One turning vector, and how many steps it has turned:
The counts run from 0 to 780.
[ -9   3   5   3 -10  14  -3  18  -5  -5  17  12   9  -6  15  -4  14  -9
   4 -11 -11   5 -23  12  -5  18  -5   1  11   6  12  10  -6  -4  16  19
 -11   7  12  -7   1  -8  -7  -7  -7  -6   2  29]	216
[ -3 -11   0  -2   6   3   4   4  -5   5  15 -14  16   1   7 -18  24 -13
   2  -7 -19   0  -2   2   7   1   7  10   5 -10   0   5  15 -22  25  20
   1   5  -9 -21  -7  -5  17   7  -9 -13  -5  -2]	728
[  7  21  -8  16 -11 -26  21  -1 -23  10  -7  -1   3   8  -4   7  -1  -6
  15  -9   0  26  17  -4 -14   4   8   4   4   3   6  -6  -5  -8  10  17
  -2   7   4 -15 -12   0 -11  -2   1  -3  -4   6]	432
[ -3  25   3  17   2   9 -19   6  -5   9  20  -8  15  -7   5 -17   0  -3
  11  -6  -5  -1   0   6   8   8   0  -1  16  -5   4   7   7 -28  26   8
  -7   8   1 -13  -1   2   0  -1 -11 -12  12  -5]	137
[ 16   6  18  -2   1 -12  18   6  -3  16   5  -7   3  10   7  -1  -7  -1
  12  -1   2  12   9 -12  -3  -4  18  -1   0 -15   7   9  14  -7  21  13
  11  -5  -5 -33   1  -2   7   1   4  -8  18  -3]	201
[-13  17 -10   6  -6  10 -19  -3  -8   0  -3  -5   8  -2  27 -19   3   0
 -14 -10  -9 -17  -2   4  13   1 -25 -16  11   2  -3  13  -4  -4  10  19
   0  15  -6  -3  -3   3  -7   0  -9  -6  -8  10]	577
[ -2 -11  15  -3  10   8   4  -9 -14  -2   5 -14   9   0  11 -17  21 -12
  -3   0  -7 -18  -4  -9   0  -8  15   5  -5  -7  -6   6  15 -14  14  20
  -7  12  -8 -16 -10   1  19  10  -4 -13  -6  -6]	729
[ -8  17  18   9 -23  22  -1   7   1  -4  11  20   4   3   9  -9 -13   5
   9   8  10  -3  -7   5   4   3  -6  -7   5 -12  12  12  -6  -8  16   4
  -7  18  -4  -4  -9  12  -4  -4 -16   9  13  11]	580
[-10   3  -2  12   0 -10  10  -1  -6  26   9  -3   2  -1  -3 -18  -9  -1
  -6 -15 -26   9   7   4  -3   2  -4   4  11 -15 -17 -13   5 -13  13  17
   3  19  16 -11 -11  -2  12   1   2 -10   5  -1]	45
[ -4  -2  17  11 -12   6  13 -11 -17   4 -17  -9  -9  10  27  -9  -5  -2
   7  -1  -2 -19   4 -13 -17  -5  14   8 -11 -10 -11  -2  -3   4  19  17
  -5  15 -17  -4 -13  -6   6   9   5   0  -4  -1]	411
[  7   3  13  14   5  -7   4 -21 -22  -4   0  -3   6   0   1   2  -1  -8
  -5   8  -2  -4   8  -7  -9 -11  22  -5 -11   0  -5   6  -7 -11 -10  17
 -17  20   9  -9 -21  21   5   7   6  -6  -9  -2]	550
[-10   7  -2  -5 -12 -11  16   0 -16   7  -4 -16  -9   4   5   2   1   0
  17   1  -7   6   2 -10 -12   6  20  14  -2   2   9  -8  10  -5  19  23
  12  17  -6 -20 -13  -9  11   1 -16   3  -7 -10]	612
[-10   6  14   2 -11  -4 -17  10   1   5  -6   5  -1   1  26   0  -1   9
   0 -12  -8 -12 -15  14  -6   0   5   4  13   5  -1   8 -13  11  21  25
  -4 -13   3 -15  10  -1  -9   2  22 -11   2  19]	94
[-12   3  17   2  -4 -21   1 -27 -19  11 -20  -4   1   4   5  -8  12   2
 -11 -15   5 -10  14  -3   3  -7   9   1   4  -1   0   1 -14   8  -8  22
  15   1  -7  -9 -21   5  -8  11   2  11  -1  16]	393
[-12  -8  19   4   2 -14 -10 -17  -8   5  10   7   7  12  12   7   6 -18
 -17  -6   6  -6  -6   6  -3  14  27  -8  -5  -1 -14   6 -14  -5   9  19
 -10 -11  26 -12  10   6  -1   6  13  -6   5   4]	545
[  9  15 -10   8 -17   0  17 -10 -19 -12  -7  15  19   5  -5  -8  -3 -11
   1   6   2  11  11  -1   5   2   2 -12  -2  -6   4   7   0  -3  15  21
  -7  23  -6   8 -14   1 -12  -8 -19   3 -18   5]	350
[  5   1  19   9  10   5 -10   4 -10   2  10   9  15  15   9  -6   8 -12
 -19   5  12  -6   4   3   2   0  16 -11  -9  -8 -16  16   5 -11  15  15
 -26  -3  15 -11   6  11   2   2  17  -1  -3   8]	748
[  0  12   7  12   4 -11   0 -15 -12  13  -4   2  13   2  16 -17  -2  -7
 -15 -20   3  -3   9  -5  11   6  -6 -24   4  -9  -1  12 -12   0   6  15
  12  -7   2  -3  -1   1 -23  -3  -3  -7  15  16]	33
[  9  15   9   5  -1  -7   6 -21 -11   3   6  -8  10   2 -18  -8  -9   3
  -4  11   2   3  12  -3   0  -3  23  -7 -14  -3   7   1   4  -5  -4  19
  10  24   8 -23 -20  17   1  -5 -13   4  -2  -3]	671
[ -8  -1  16   8 -10 -10  15 -16 -23   2 -12  11  -4  19  14   0  -5  -2
 -11   9  11  -6  14  -6  -8 -12  16  -7  -7 -12 -13   2  -2  -2   2  10
  -7  17  -1  -8 -12  18   8  16   8   7   1 -10]	591
[  7  16  25  12 -13  -7   6 -12 -12   2 -17   6  -1   6   8  -6  -9  13
  -2   4  14 -11  11  -5  -7 -15   8  -2  -4  -2   3   2 -14  13   5  17
   3   6 -15 -19 -20  10 -15  -4   6  16   0  22]	191
[  5 -11  -9  -7   6   1   8  -9  -7   5   4 -15  16  -2   6 -14   7 -14
 -19  -9 -21  -5   4  -3   5   8   1 -11  -4   0 -18   5   8   5  10  37
   9  11   7  -2  -3 -13  -2  -7  -8 -13 -14  10]	125
[ -1   6  14  10 -18  15   0  -3  -8   3 -23  14   1   3  21  -3 -16   5
   5   3  -2 -13   6  -6 -16 -10  14 -12  -1  -6 -13   4  -1  11  19  17
 -12  25   4   5  -6   8   3  -1   6 -13  -7 -10]	250
[ -3  20  15  10 -13  14 -26  -4   5  -7  -1  11  13 -11   4  -8  -6  10
  10  12   3  -5  -6  14   0  -6  13  -6  14   4  16  12   0 -11  16  13
 -17  12  -1 -11  -5  17  -6  -5  -3  -7  -2   4]	459
[  0  11   5  12   9  -4   4  24 -16  21  10  -1  11  -3   4 -17  17  -4
   4 -14  -4  18   2  -8  -4   2  -7   5  15 -12   4   8   2 -19  12  10
  -7   3   3 -16 -10   2   1   1   8  -4  11  15]	317
[ -5  14   6   0   1 -17  -3  -9  -6  14  24 -11  -2  14   2  -2  -6   4
 -26  -5  -6   2   6  10   7   7   4  -8  -1  -2  -9   2   7  -8  -1  22
  12   7  25 -28  -1  10   3  -3   3   6   7   3]	265
[  2  10  18   0 -11   0  -6  -4 -10  -6  -1  12  10  10  28   5  -1  -9
   0  -1  23  -8  -5  -7  -1  14  17 -17  -8   3  10  20 -11   9  20  12
  -8 -11  -2  -5  11  -4 -19  -4  -3   4   4  11]	743
[-21  18  18   4  -9   2 -19   7   1  18   9  -3  -6  -5  13 -10  -8  17
 -10  -9 -10  -7 -13  10   0   6 -10   2   9  -4   2   1  -7  -1  -5  15
   8  15  16 -20  -9  12  -4  -4   5   3  16  14]	376
[ -3  -5  12  -9  -9  -8   8 -11 -10  -8   6   5   9  15  16  17   5 -19
  -6   1   8   2  -8  -1  -4  23  29  -7 -15  11   7  14  -5   4  15  23
  -3  -2  13  -6  11   0  -3   1  -1 -10   1  -2]	222
[ -7  -3   3  -1 -18   1   0 -18  13  -6  20  19  19  14  -2  -9  -7 -11
 -13   6   0  -2   2  20  17  15   4  -9   7  -5  -5   3  -1  -3  25  18
  -3   2  13  -9   8  -3  -5  -6 -13   3   1  21]	465
[ -7   5  -3  -9 -28   7  22   3  -7  -6  -9  12  -2  -2  12  -4  -2   0
  10   2  -8   5  -6   1  -7   6  -1   2   6   5  13   3   0   8  11  22
   7  32  -6  -2 -22   0   3  -2 -17  -2  -6   7]	170
[ -9  13  27  11  -7   2 -19 -10  -6  -6  -8   7   2  -1  16   4  -1   1
  14   1   8  -6 -12   1 -13   3  23 -11   8   2  16  13 -13  -4   5   8
 -14   9   8  -9  -8  24  -9   3   3  -6   8  -8]	661
[-14  -1   8   2 -12   2   9   8 -13   5  18  19   2  14  -1  -7   0 -11
 -17   4   0   6   0  11   0  11  -4  -1  -2  -8 -16  -1   4  -9   5  15
 -15  28  22  -5  -9   7  14   7   1  16  -2   9]	267
[ -1 -15  10 -25  -1  -9   8   2   3   5   0   3   4   3  18   1  14 -11
 -17  -3  -7   2 -12   3   6   9   6  -8   8   3   2  17   3  16   8  28
  18  -7   5 -18  11   0   6   3   3 -18   5   9]	605
[  7 -19  19  -8  -5 -13  18 -14  -7  -2 -13  10   8   9  12   9   8 -15
  -1   7   2   0   0  -3 -14  -5  32  -1  -1  -6  -2   7  -2   9  13  21
  -5   0   6 -12   0   2   7  10  13 -14  -5   0]	1
[ -3  -3  18   0 -14 -21  23 -16  -9   1  -2  11  -5   7  -8   6  -5   5
   1   9   1  10   8   6 -15  -4  14  11  -1  -3   2 -10 -10   7  -1  20
   7   9   5 -25 -20   4   3   0   2  16   4  25]	713
[ -9  -2  15  13  12   3  -1  -1  -7   6  21   1  18  15   8 -13  10 -19
 -16  -7   5  -6   2  -1   3  15  10  -6  -8 -16 -16  10  -1 -20  20  10
 -15  -5  11  -9   4   0   1   6   2   5  10  12]	747
